In the rows, zero is written as 128.
Each path below is one point turned by a fixed rotation once a step. After each direction that follows a path, write how fast that rotation turns it, in deg/step (0 if it stays still).
Each turn is a multiple of 5 degrees from 10 to 175, or 0.
Each row of a path follows its step; steps can be skipped.
path 1
step 4: [124 122 139 121 135 140 131 122 127 138 135 122 133 128 138 145 136 133
 129 143 134 127 126 115 114 131 131 133 140 115 124 123 130 127 120 123
 149 125 131 144 134 125 124 119 135 119 130 117 129 123 117 128 111 126
 124 136 118 143 133 130 123]
step 5: [142 128 143 120 123 121 125 133 127 133 139 139 107 130 136 113 123 128
 125 143 121 137 126 147 148 133 131 119 128 123 134 124 118 123 131 136
 138 132 113 126 142 131 125 122 135 133 131 139 123 125 126 122 129 123
 123 124 122 131 116 124 122]
step 9: [126 126 139 126 135 120 121 116 128 136 126 134 126 127 135 129 121 112
 129 139 120 123 140 111 121 127 148 123 125 130 120 122 127 128 130 115
 133 119 131 141 128 119 125 117 134 130 130 123 143 129 127 117 115 131
 152 131 111 129 120 129 128]
step 11: [131 140 130 125 127 129 123 133 125 127 137 136 127 126 118 135 124 143
 127 132 130 119 107 135 124 127 141 129 137 132 129 126 112 132 119 119
 123 123 128 136 136 131 121 122 113 135 127 132 123 121 147 123 108 119
 127 135 124 141 117 111 127]
step 13: [127 136 125 136 125 139 114 123 129 141 133 127 127 133 141 126 132 129
 134 137 119 136 123 137 130 124 138 128 116 134 116 136 140 121 130 108
 134 129 113 131 135 136 118 127 126 130 128 139 116 132 124 148 120 133
 110 119 119 129 119 135 129]
step 21: [142 118 155 127 120 132 128 125 132 138 127 136 128 126 122 115 139 130
 145 134 130 133 134 121 136 131 148 132 123 137 130 128 147 136 130 127
 128 134 111 132 135 121 129 124 136 115 120 122 135 129 122 129 127 129
 130 124 117 132 132 134 134]
step 30: [139 126 126 115 126 140 117 114 143 121 112 127 129 114 125 111 114 125
 131 129 124 129 135 129 127 126 135 134 124 118 145 126 133 119 128 127
 135 124 129 140 143 129 133 135 127 135 145 126 124 140 132 136 119 132
 120 136 123 133 112 128 128]
step 33: [131 119 142 119 135 124 128 121 104 121 126 133 117 132 141 117 129 129
 122 127 133 133 136 135 120 132 126 130 119 127 124 129 142 135 123 125
 155 136 113 125 133 129 138 133 135 119 135 126 129 124 123 128 131 120
 127 142 121 124 116 139 139]
[131 131 129 131 128 127 126 129 124 128 125 127 125 123 128 128 127 127
 131 128 131 128 127 130 129 129 130 129 128 128 129 131 127 124 130 126
 126 128 130 126 126 126 132 129 135 129 130 128 130 128 128 131 127 128
 129 126 125 127 124 130 129] : 90
[126 130 128 133 125 129 127 130 128 129 128 129 130 130 131 130 131 122
 127 131 128 129 125 130 126 127 130 128 131 128 129 125 127 127 125 129
 129 126 131 126 130 128 131 126 129 128 128 129 127 126 128 128 129 130
 121 129 129 127 131 130 127] : 120
[128 124 130 130 126 125 125 134 126 123 130 130 127 129 127 124 129 128
 130 128 125 126 130 128 130 129 127 130 129 126 126 125 129 127 131 130
 129 130 125 126 126 127 129 131 129 128 129 129 127 126 127 126 130 127
 128 129 132 126 127 132 128] : 155
[127 126 126 124 131 132 130 131 127 126 127 127 127 128 125 126 128 129
 125 124 129 133 125 127 125 128 129 128 126 125 130 125 126 127 126 130
 130 129 129 127 133 129 130 128 132 130 128 129 130 131 124 128 129 129
 129 129 128 127 128 130 130] : 10
[127 127 125 126 127 130 125 127 128 128 125 128 127 130 128 129 131 128
 129 125 129 130 130 127 131 128 129 127 125 131 126 126 128 131 129 122
 127 125 128 125 127 128 128 130 126 126 132 131 128 125 127 128 130 129
 130 129 124 124 132 132 130] : 60
